128 stands for zero in the data rows.
There are 2 hidden groupings, and every row belongs to one group of each.
The table, row by row:
[134 124 143  83 164 135 163 139 114 174 107  81 121 151 200 101 126]
[103 139  95  57  76  85  53  83  88  65 179 122 141  61 135 153 129]
[123 118 144 231 105 141 118 146 166 105 127 210 118 141  35 143 126]
[133 131 139  81 168 158 159 126 126 168 107  73 117 162 200 102 120]
[120 128 141  71 165 140 168 130 135 173 113  81 126 150 197 105 120]
[183 157  96 158  69 107  38  87  73  71 202 107 129  68  96 167 190]
[132 128 126 231 107 137 127 157 169 113 125 205 141 136  42 137 128]
[ 85 139  98  57  83  71  44  79  89  53 180 109 142  64 133 161 120]
[193 132 139 156 147 161 138 135 104 187 125  75  96 159 157 120 171]
[110 142  90  61  85  89  57  78  89  54 169 125 145  55 127 159 129]
[136 105 136 226 111 140 147 147 160 114 122 209 164 130  28 147 130]
[122 125 121  75 163 129 154 130 126 160 106  80 117 153 197 100 122]
[127 109 117 232 116 143 126 162 172 109 123 215 142 144  34 142 132]
[205 137 142 153 154 173 146 132 111 190 120  78  94 158 164 117 176]
[111 145 106  67  78  84  57  82  92  46 179  98 152  60 128 168 111]
[208 136 135 145 160 164 142 147 108 191 119  74  88 163 167 121 175]
[ 53  95 135 159 119 115 159 140 179  96 108 204 172 125  77 125  76]
[ 53 120 135 145 120 101 154 138 176  90 105 218 171 126  61 131  87]
[129 104 146  75 164 129 162 133 125 166 108  77 102 151 202 105 125]
[ 60 113 139 149 118 112 151 147 171  92 108 199 162 125  66 115  81]
[130 126 135  77 155 122 160 127 122 175 112  72 124 152 201 107 126]
[120 125 138  82 163 136 151 126 121 165 118  80 122 150 201 118 116]
[124 126 126  76 159 130 153 133 119 165 111  84 117 154 202 107 131]
[202 153 139 154 156 174 145 153 112 187 132  80  82 163 155 128 173]
[110 130  89  70  81  71  51  75  81  53 172 109 138  63 130 153 123]
[126 136 136  76 178 133 158 134 125 171 103  81 105 162 201  98 122]
[181 154  97 145  71 124  36  94  76 103 187 114 126  65  92 153 175]
[ 54 116 134 151 128 104 153 146 179  96 108 210 164 129  69 117  79]
[ 56 113 137 148 129 105 154 133 168  90 104 227 172 132  72 120  76]
[127 128 131  80 160 154 150 151 125 150 104  83 108 154 208 108 119]
[122 123 142  77 161 140 159 129 126 181 113  77 110 150 208 108 125]
[116 129 130 224 114 140 130 176 161 119 118 207 145 143  25 139 148]
[ 52 113 150 155 120 114 150 143 176  77 100 212 168 130  72 113  82]
[131 116 141  87 163 134 161 125 119 165 102  71 114 150 196 115 123]
[134 125 154  75 146 123 156  70 119 168 108  84 115 149 201 134 119]
[127 123 118  88 165 134 162 136 117 170 102  73  76 144 195 106 109]
[233 131 141 159 163 174 143 143 109 192 127  75  86 159 164 120 173]
[107 144  96  69  88  95  59  75  92  51 169 114 134  76 135 158 116]
[132 121 142  63 163 127 143 125 121 169 105  86 116 152 199  98 121]
[ 46 111 147 148 116 113 153 138 168 102 113 198 181 127  71 123  77]
[145 128 143  75 156 132 156 130 125 163 116  76 102 150 199  97 122]
[154 121 140  74 165 140 163 126 136 164 113  78 108 144 197 114 129]
[105 142 106  67  85  76  51  90  87  48 177 112 141  59 121 161 112]
[127 137 139  76 163 139 159 129 126 169 106  69 109 150 201 117 125]
[102 160 103  57  73  91  57  73  85  55 172 110 144  62 131 161 121]
[112 134  88  62  78  86  47  82  96  54 185 111 132  63 127 146 122]
[127 117 138  71 162 138 158 125 127 172 111  84 117 163 204 104 118]
[209 132 124 157 164 161 138 146 107 180 120  68  86 155 156 113 165]
[126 105 128 221  95 145 129 148 161 120 111 210 135 140  32 145 134]
[192 139 133 160 153 169 145 141 102 196 124  82  83 155 163 122 175]
[ 64 114 141 149 115 107 144 144 176  87 113 214 168 126  63 132  79]
[184 153  86 138  77 112  27 100  80  71 198 109 120  69  85 176 169]
[127 131 147  75 147 146 154 131 119 162 107  66 116 160 200  98 130]
[ 49 118 140 151 120 112 150 147 172  88 101 204 166 122  69 127  80]
[124 118 128 247 106 144 130 158 155 106 118 208 146 137  17 141 128]
[128 127 139  74 168 135 186 129 124 151 112  76 103 148 210 103 126]
[ 57 108 139 161 116  97 151 151 170  92 112 205 152 127  71 118  77]
[196 137 131 138 155 170 136 148 123 191 126  78  96 158 172 123 168]
[201 128 133 159 152 163 137 137 110 193 124  74  73 157 173 127 177]
[126 126 135 234 116 145 134 157 164 109 121 221 145 135  30 144 126]
[122 138 140  67 162 132 154 134 119 164 113  72 112 155 206 109 129]
[123 105 136 225 106 117 137 156 159 109 122 204 150 133  29 146 137]
[ 47 117 136 152 111 117 150 122 173  97 108 206 175 131  76 126  83]
[186 147  87 132  71 108  36  89  78  66 192 118 121  63  93 165 172]
[201 135 145 158 150 161 152 143 113 186 121  87 107 156 159 115 177]
[ 61 112 144 147 115 110 152 149 170 100 108 206 176 127  72 118  84]
[183 152  89 145  69 129  38  75  73  74 187 112 115  61  98 173 175]
[115 131 137  83 164 134 168 130 122 160 115  90 113 155 207 107 119]
[ 58 115 137 148 113 119 150 145 174  95 112 212 170 131  70 122  85]
[111 144  94  62  76  80  52  75  89  47 174 106 142  61 133 163 122]
[203 137 148 156 153 160 144 150 110 195 125  77  91 155 161 121 179]
[129 135 134 226 111 147 133 157 146 118 120 217 148 137  36 135 135]
[132 134 129  78 168 152 161 134 136 162 110  72 119 149 194 104 128]
[112 130  93  64  75  88  35  76  84  57 175 106 133  56 137 149 122]
[109 143  90  64  78  85  74  74  87  56 171 114 143  65 130 158 115]
[125 124 134 212 112 141 134 148 162 114 122 216 131 131  30 145 133]
[197 126 134 159 157 165 137 145 104 192 122  78  91 158 167 124 168]
[126 124 132 227 105 140 135 163 165 108 124 211 147 140  29 144 134]
[139 126 133  84 158 138 164 133 124 169 109  76 116 148 202 111 119]
[133 123 136 227 103 124 147 153 159 115 134 203 150 134  33 147 139]
[126 127 146  78 156 135 147 135 129 163 117  84 113 158 199 107 119]
[137 126 156  74 163 132 159 133 125 177 112  91 115 155 201 111 123]
[114 141  98  47  81  82  54  85  91  79 175 115 150  62 129 152 125]
[135 127 135 219 105 141 128 153 168 117 121 226 155 139  24 151 131]
[ 41 118 140 148 119 112 149 139 167  92 110 208 165 126  71 120  80]
[202 136 132 150 161 148 128 141 111 187 129  80  96 157 174 119 174]
[ 55 119 138 154 121 102 156 133 167  89 105 206 168 133  69 121  82]
[118 135 142 241 114 147 137 157 163 107 117 205 143 126  35 153 161]
[ 60 106 136 151 115 109 152 139 172 100 111 208 153 132  72 124  82]
[178 132 125 153 166 160 138 150 100 191 121  77  61 152 172 117 173]
[206 135 133 152 153 169 156 144 108 200 120  87  94 157 161 127 166]
[ 41 118 137 153 122 101 149 139 173  93 103 209 174 126  63 121  85]
[197 139 139 151 161 161 151 148 105 187 122  81  86 154 162 120 172]
[117 114 135  69 161 131 162 128 124 166 105  85 114 171 196  98 123]
[115 153  98  54  82  82  47  82  90  56 169 119 133  53 124 155 100]
[197 131 132 146 146 166 135 146 108 190 119  70  98 154 161 121 171]
[139 124 136  85 165 126 165 135 121 154 111  74 108 150 207 100  66]
Some new rows, each followed by its group in each grouping, the strongest grouping first:
[123 124 133  77 159 126 155 132 125 167 106  75 114 155 198 106 122] a d
[109 139  98  55  82  92  50  75  84  55 158 133 148  38 141 167 124] b d
[112 142 104  66  85  92  59  74  91  56 160 115 139  61 123 158 117] b d
[178 152  97 142  64 122  36  82  74  70 187 114 122  64  77 174 169] b e
[130 126 146  69 163 131 143 139 123 166 111  73 122 150 200 107 124] a d
[191 133 146 149 158 165 138 143 105 186 118  87  86 163 157 120 183] a e
[188 134 128 153 153 168 144 146 124 200 139  76  93 156 158 133 171] a e
[180 151  93 141  76 104  31  94  73  69 193 104 114  69  86 174 178] b e
[123 122 142  77 160 138 161 131 126 169 109  74 116 151 209 103 133] a d
[124 118 131  51 156 141 163 147 125 168 111  82 113 154 213  95 119] a d
[130 125 132 200  97 140 115 165 167 105 132 212 158 123  32 140 133] c e
[200 139 128 158 146 175 138 139 112 191 122  71  94 171 163 123 165] a e
[124 119 140  82 159 132 153 131 115 173 116  78 115 152 201 100 133] a d
[125 124 137 239 107 142 131 158 166 116 139 204 143 118  32 137 133] c e
[188 139 147 145 158 158 136 142 115 188 116  78  95 160 164 114 168] a e
[202 136 132 153 149 163 142 127 112 196 113  66  97 162 157 131 172] a e
[180 153  87 133  83 122  30  87  86  74 187 112 121  69  86 175 170] b e
[105 137 100  58  92  82  49  76  68  52 178 108 129  72 129 167 113] b d
[ 52 104 138 150 119 117 140 140 168  99 108 205 167 133  78 127  75] c d
[112 135 107  65  87  83  57  84  79  60 175 112 142  74 133 160 119] b d
[198 140 132 148 159 161 145 148 113 188 118  77  93 159 143 110 181] a e
[180 123 134  75 153 137 162 128 128 166  97  64 112 148 199  98 124] a d
[120 127 126 217 113 147 131 143 162 116 121 212 152 132  29 138 126] c e
[ 53 109 127 156 128 108 148 142 174  90 113 203 166 122  66 117  85] c d
[ 63 112 125 148 119 110 144 141 166  90 128 211 170 127  68 127  86] c d
[203 133 134 155 139 162 151 134 113 189 122  72  96 165 166 123 166] a e
[ 49 111 131 150 107 107 147 137 177 100 108 209 174 126  68 122  83] c d
[ 50 110 133 145 118 110 149 148 171  94 111 206 171 127  70 121  82] c d
[125 128 138  69 164 128 165 127 122 166 114  64 106 159 194 108 127] a d
[114 155  89  61  82  89  69  66  92  58 171 108 132  55 130 162 124] b d
[121 122 130  85 163 129 160 142 120 145 102  83 101 141 214 103 124] a d
[174 147  92 144  77 125  32  92  77  69 193 116 117  66  92 163 171] b e
[189 140  92 143  77 118  29  85  78  75 188 112 114  63  95 171 175] b e
[ 40 107 132 154 119 110 138 131 170  95 112 212 168 133  69 118  77] c d
[130 126 135  70 171 131 157 119 122 173 111  80 114 147 205  99 129] a d
[ 55 112 135 154 116 104 155 147 181  93 119 212 166 125  71 126  86] c d
[123 118 140  83 162 136 162 128 118 170 113  95 114 147 195 104 105] a d
[200 142 143 144 153 178 139 146 113 190 121  81  94 158 162 117 171] a e
[ 54 108 138 148 112 118 148 145 178  87 112 222 168 128  67 131  85] c d
[133 129 140  71 159 127 163 129 117 174 115  77 118 148 196 106 123] a d
[129 122 150  79 154 135 162 131 123 168 106  70 107 154 202 100 125] a d
[ 42 106 134 145 117 109 154 147 174  88 103 208 167 122  60 136  79] c d
[ 64 119 145 157 124 108 145 133 171  87 110 209 167 121  69 115  80] c d
[ 55 112 145 154 116 108 149 137 177  94 106 207 166 130  70 131  74] c d
[196 144 128 146 151 163 140 135 103 200 126  80  93 153 158 129 165] a e
[ 54 108 137 150 110 113 148 139 173  92 106 209 167 129  61 126  88] c d
[139 125 135  72 162 134 157 132 126 176 102  81  97 125 194 103 119] a d
[116 143  89  71  93  95  57  66  94  53 173 104 148  48 136 157 129] b d
[131 132 138  76 160 127 165 132 120 167 121  75 118 149 198 103 121] a d
[132 127 137 228 112 138 136 154 170 113 126 198 153 139  33 140 131] c e
[127 119 129  82 158 133 143 121 124 177 115  74 120 153 199  99 126] a d
[212 135 129 166 148 162 142 141 114 186 131  67  91 143 154 120 170] a e
[101 124 129 220 113 139 136 150 156 111 128 193 149 134  22 138 121] c e
[ 60 105 141 153 117 103 173 147 177  89 113 216 165 135  68 121  79] c d
[129 133 129  95 164 139 161 129 122 168 118  73 109 148 196 100 127] a d
[126 121 132  74 159 134 154 135 110 166 113  83 116 156 201 103 125] a d
[184 167  94 144  73 101  34  77  75  68 201 109 121  60  95 174 173] b e
[198 139 143 150 155 156 145 146 110 190 117  79  97 163 158 111 181] a e
[203 139 135 161 157 163 140 138 120 186 118  76  91 164 166 121 177] a e
[117 138  96  68  87  75  50  75  82  37 179 107 140  64 131 161 121] b d
[128 106 135 226 111 141 130 154 164 115 123 205 146 135  24 141 132] c e
[128 123 132 231 113 143 133 160 158 112 120 211 158 140  33 141 124] c e
[ 60 115 137 149 121 110 148 139 190  85 116 210 161 129  66 126  87] c d
